M: rows in 3 groups, each row roughly a mix of its group's directions:
M (82 x 11):
[[-0.05 -0.45  3.94 -3.71  0.20  3.34 -2.05 -0.99  1.27 -0.61 -0.26]
 [-2.56 -0.38  1.21  0.76  0.70 -0.04  1.86  1.16 -0.08 -5.41  2.14]
 [ 0.58  0.50  2.07 -1.44 -1.37 -0.39 -1.68 -0.80 -1.24  4.97 -3.03]
 [ 1.68  2.96  1.27 -1.06 -0.08  2.21 -1.60  0.92 -4.70 -1.60 -0.80]
 [ 0.70  0.49  0.48 -0.05 -1.00  1.72 -2.80 -1.75 -1.50  5.41 -0.73]
 [-0.87 -0.52  4.80 -1.33 -2.28 -0.76  0.49  0.64  2.47 -2.99  0.76]
 [-0.61 -0.41 -4.89  2.68  0.47 -3.42  1.21  0.46 -1.11  1.07  0.48]
 [-1.04  0.60 -0.93  1.00 -0.26  0.44  3.98  1.56  2.42 -3.12  3.23]
 [-0.41 -1.98 -0.62  2.13 -0.24  2.71  0.29  1.57 -3.13 -0.51  4.35]
 [-0.17 -2.87  0.89  2.32  0.11  2.38  1.57  0.98 -1.55  0.04  4.68]
 [ 0.73  2.12  0.04 -2.10  0.40 -2.55  0.31 -1.44  3.85  0.33 -3.83]
 [-0.61  0.49  2.30 -3.00 -2.15  3.89 -0.29 -1.62  2.07 -2.47 -0.33]
 [-0.48  1.71  1.05 -1.64 -1.58  1.91 -2.12 -0.90 -1.33  5.07 -1.42]
 [ 1.79  0.76 -0.82 -0.60  0.36 -4.33 -0.57 -0.65  1.60 -0.83 -4.49]
 [-1.43 -0.31 -4.07  1.89  0.24 -4.55  1.68  0.98 -0.68  0.72  0.34]
 [-0.49 -2.03 -1.20  1.46  1.12 -2.36  2.10 -1.26  5.12 -0.10 -0.92]
 [-0.97 -1.20 -1.03  0.79 -0.15  3.21 -1.56  1.52 -4.47 -0.47  2.92]
 [ 0.90 -0.74  1.91 -1.25 -1.05 -0.07 -1.76  0.32 -2.78  4.74 -2.61]
 [-0.45  1.22 -2.52  0.63  2.76 -0.76 -0.04  1.11 -3.17  4.20 -1.51]
 [ 0.44 -0.92 -4.04  3.61  0.63 -3.56  0.98  0.64 -1.11  0.73  1.16]
 [-2.06  0.84 -1.15  1.27  1.05  0.90  0.67 -0.18  1.11 -5.29  2.89]
 [ 1.49  2.26  1.31 -0.76 -0.44  2.55 -1.65  1.08 -5.18 -0.21 -0.88]
 [ 0.67  0.66  0.57 -1.90 -0.82  1.67 -2.35 -0.92 -1.15  5.37 -1.73]
 [ 0.30 -0.38  4.11 -3.72 -0.30  2.40 -1.36 -0.97  2.13 -1.91 -0.22]
 [-0.61  0.25 -4.83  2.23  0.29 -3.72  1.91  0.58 -0.81  0.72 -0.06]
 [ 1.02  3.20  1.31 -1.65 -0.75  2.34 -1.57  1.09 -4.43 -1.48  0.79]
 [ 1.77 -1.09 -0.92  0.12 -0.43  1.15 -3.14 -0.17 -3.40  4.37 -0.83]
 [ 1.63  3.76  2.29 -1.87  1.07  2.28 -0.45 -1.17 -3.37 -1.25 -1.21]
 [ 0.66  0.13 -2.76  3.21  0.45 -4.86  1.92  1.21 -0.54  0.34  0.39]
 [-0.55  0.70  6.26 -0.31 -1.80  0.01  0.51  1.61  0.66 -1.10  0.10]
 [-0.90 -1.15 -0.68  0.08 -0.32  4.43 -0.72  1.18 -2.89  1.73  3.50]
 [-1.29 -0.28 -3.76 -0.24  2.58  0.37 -1.23  0.05 -2.66  4.03 -0.47]
 [ 1.12  3.48  1.09 -1.62  0.30  1.93 -2.16  0.67 -4.33 -1.72 -0.20]
 [ 0.80 -0.42  0.68 -1.61 -0.90  1.41 -2.17  0.11 -2.62  5.21 -1.57]
 [-0.84 -2.87 -1.53  1.49  0.04 -2.47  2.26 -0.77  4.74 -0.13  0.23]
 [ 1.33  2.81  1.43 -1.10 -0.76  2.56 -1.98  1.53 -4.64 -0.27 -0.10]
 [ 0.99  0.63  2.70 -3.69  0.49  4.18 -1.61 -1.50  1.20 -0.63 -1.10]
 [-0.02  1.70  1.74 -1.01  0.08 -3.63  0.70 -1.57  3.31 -0.81 -3.64]
 [-2.44 -3.43 -2.93  0.13 -1.18 -2.15 -1.34  1.22 -0.22 -0.63  3.43]
 [ 1.40 -0.97  0.45 -2.13 -0.74  1.32 -1.09  0.89 -1.94  5.40 -1.74]
 [-0.15 -0.90 -1.64  0.28  2.48 -0.55  1.26 -0.08  2.45 -5.28  1.52]
 [ 0.61  1.45  0.21 -1.37  1.04 -3.21 -0.42 -2.02  3.50 -1.32 -3.72]
 [-1.65 -1.47 -0.58  0.31  1.26 -2.10  0.82 -1.81  5.37  1.94  0.06]
 [-0.87 -2.85 -1.16  1.69 -0.15 -2.09  2.07 -0.32  5.02  0.87 -0.01]
 [-1.28  0.62 -1.47  0.69  0.21 -0.50  2.88  1.86  1.19 -5.07  2.02]
 [-2.41 -3.70 -2.21  0.63 -1.99 -1.75 -0.94  1.77  0.71  0.84  3.29]
 [ 1.17  2.67  0.71 -0.94 -1.04  2.08 -1.89  1.83 -4.79 -1.59  0.45]
 [ 1.19 -0.07  5.19  0.50 -2.25  0.48  0.24  0.41  1.91 -3.00  1.03]
 [ 0.57  0.98  2.24  0.52 -0.19 -4.14 -0.06 -2.36  2.53 -0.22 -3.48]
 [-0.98  0.25 -3.69  3.29 -0.64 -3.75  2.19  1.11 -1.20  0.53  0.51]
 [-0.94 -0.74  4.15 -1.47 -2.68 -0.14  0.23  0.01  2.78 -3.34  0.92]
 [-0.72 -0.38  5.17 -0.16 -2.78  0.22  0.41  0.61  1.91 -2.71  1.10]
 [-1.93 -0.06 -3.10  3.24 -0.14 -2.62  1.11  1.69 -2.59  2.46  0.55]
 [ 1.04  3.96  2.16 -1.89  2.00  1.97 -1.75 -1.34 -2.56  0.39 -1.85]
 [-1.79 -0.12  0.05  1.59  0.71 -1.27  1.04  0.78 -0.03 -5.98  1.61]
 [ 0.81 -0.36 -5.16  2.21  1.02 -3.56  1.31 -0.13 -0.23  0.15  0.28]
 [-0.92 -3.25 -1.83  1.70  0.11 -2.58  1.98 -0.59  4.37 -0.17  0.36]
 [-0.69 -2.70 -0.76  1.37  0.63 -1.95  2.53 -1.65  4.78  1.09 -0.57]
 [-0.74  1.90  2.34 -1.61 -0.45 -3.12 -1.18 -1.53  1.02 -0.05 -4.58]
 [ 1.16  3.92  1.47 -1.71 -0.07  2.35 -1.91  0.95 -3.74 -1.43  0.07]
 [-1.40  0.76 -1.19  0.96  1.17 -1.01  1.24  0.16  1.76 -5.85  1.33]
 [ 2.50  4.07  2.40 -0.54  1.50  2.09  0.19 -0.80 -1.22 -0.77 -3.11]
 [ 1.10  2.89  0.61 -1.24 -0.19  1.73 -2.16  1.56 -4.59 -2.26  0.18]
 [ 0.96  0.82  3.63 -2.87 -1.14  3.42 -0.40 -1.30  2.00 -2.32 -0.80]
 [ 0.48  1.21 -5.43  0.70  1.94  0.38  0.45 -0.77 -1.97  2.39 -1.38]
 [ 0.97 -0.25 -5.41  1.56  2.47 -1.48 -0.04 -0.45 -1.47  2.09 -0.35]
 [-0.15  0.96 -5.05  1.04  1.79  0.52  0.25 -0.29 -2.53  3.06 -0.99]
 [-1.37 -3.47 -3.02  1.59 -1.82 -1.92 -0.86  2.88 -0.11 -1.06  2.27]
 [ 0.89  3.02  1.51 -1.72 -0.46  2.35 -1.94  0.73 -4.68 -0.81  0.32]
 [ 0.41 -0.93  4.87  0.75 -2.08 -1.61  0.38  1.04  2.06 -2.86  1.42]
 [-0.98 -1.68 -0.80  0.45  0.44  4.00 -0.79  1.38 -3.20 -0.15  3.77]
 [-1.85 -4.30 -2.56  1.05 -1.26 -2.50  0.70  0.64  1.74 -0.21  2.55]
 [ 1.17  2.30  0.66 -0.86 -0.46  2.03 -2.19  1.57 -5.23 -0.99 -0.30]
 [ 0.72 -1.25 -1.47  2.76  1.19 -1.60  1.94  0.23  1.45 -4.53  2.37]
 [-0.67 -1.74 -0.33  1.39 -0.74  2.86  1.70  2.53 -2.70  0.01  4.13]
 [ 0.25 -1.13 -5.45 -0.54  2.99 -1.63 -0.83 -0.99 -0.63  1.69 -0.12]
 [ 0.25 -1.13  3.50 -0.38 -1.12 -0.86 -1.78 -0.40 -2.79  3.89 -2.43]
 [ 2.12  3.78  2.70 -1.09  1.73  1.98  1.02 -2.09 -0.31 -0.65 -2.79]
 [-0.81  0.21  2.31 -1.32 -0.27  1.90 -3.25 -2.00 -1.87  4.02 -1.46]
 [-1.00 -3.76 -0.98  1.76 -0.32 -1.82  2.20 -0.86  4.00  1.92 -0.08]
 [-1.88 -4.41 -2.84  1.42 -0.34 -2.89  0.31  0.16  2.01  0.21  1.47]
 [-1.17  1.38 -3.79  1.48 -0.58 -4.06  3.14  0.86 -0.16 -0.16 -0.77]]
which group is each row in? (one row of each group first):
[ 0.09  1.35  0.77 -1.17  0.97 -3.59 -0.84 -1.87  2.50 -1.97 -3.99]
(29)
[ 1.71  1.18  6.28  0.58 -0.25  1.27 -0.28  1.37 -0.20 -0.08 -0.38]
(94)
[ 1.07  3.62  1.05 -1.50  0.14  1.99 -2.54  1.04 -4.15 -1.24 -0.03]
(119)

[ 0.28 -0.79 -3.15  4.80 -1.41 -2.29  1.38  0.51 -0.89 -0.56  1.91]
(94)
[ 1.91 -0.12  0.93 -3.14  0.17  3.69 -1.51 -2.57  2.36 -2.26 -0.44]
(94)
[-0.94 -0.71 -0.73  0.93  1.23 -0.90  2.17  1.20  0.94 -5.67  1.90]
(29)
[ 0.35  1.14  1.50 -2.05 -1.52 -0.27 -1.68 -0.09 -1.41  4.56 -3.46]
(29)
[ 0.07 -0.24  2.83 -1.75 -0.94 -3.31  1.38  0.23  3.40 -3.36 -0.15]
(94)
[ 1.68 -1.60  1.04 -1.44  0.12  0.65 -2.63 -1.00 -1.79  4.77 -2.24]
(29)
[ 1.50  0.81  3.94 -3.59  0.35  2.76 -0.84 -1.10  1.80 -1.40 -1.28]
(94)
[ 1.60  3.62  3.29 -1.34  1.31  2.27  1.06 -2.34  0.08  1.03 -2.26]
(119)
[ 0.75  0.30 -2.12  4.36  0.88 -2.78  0.89  1.80 -2.50  2.18  0.40]
(94)
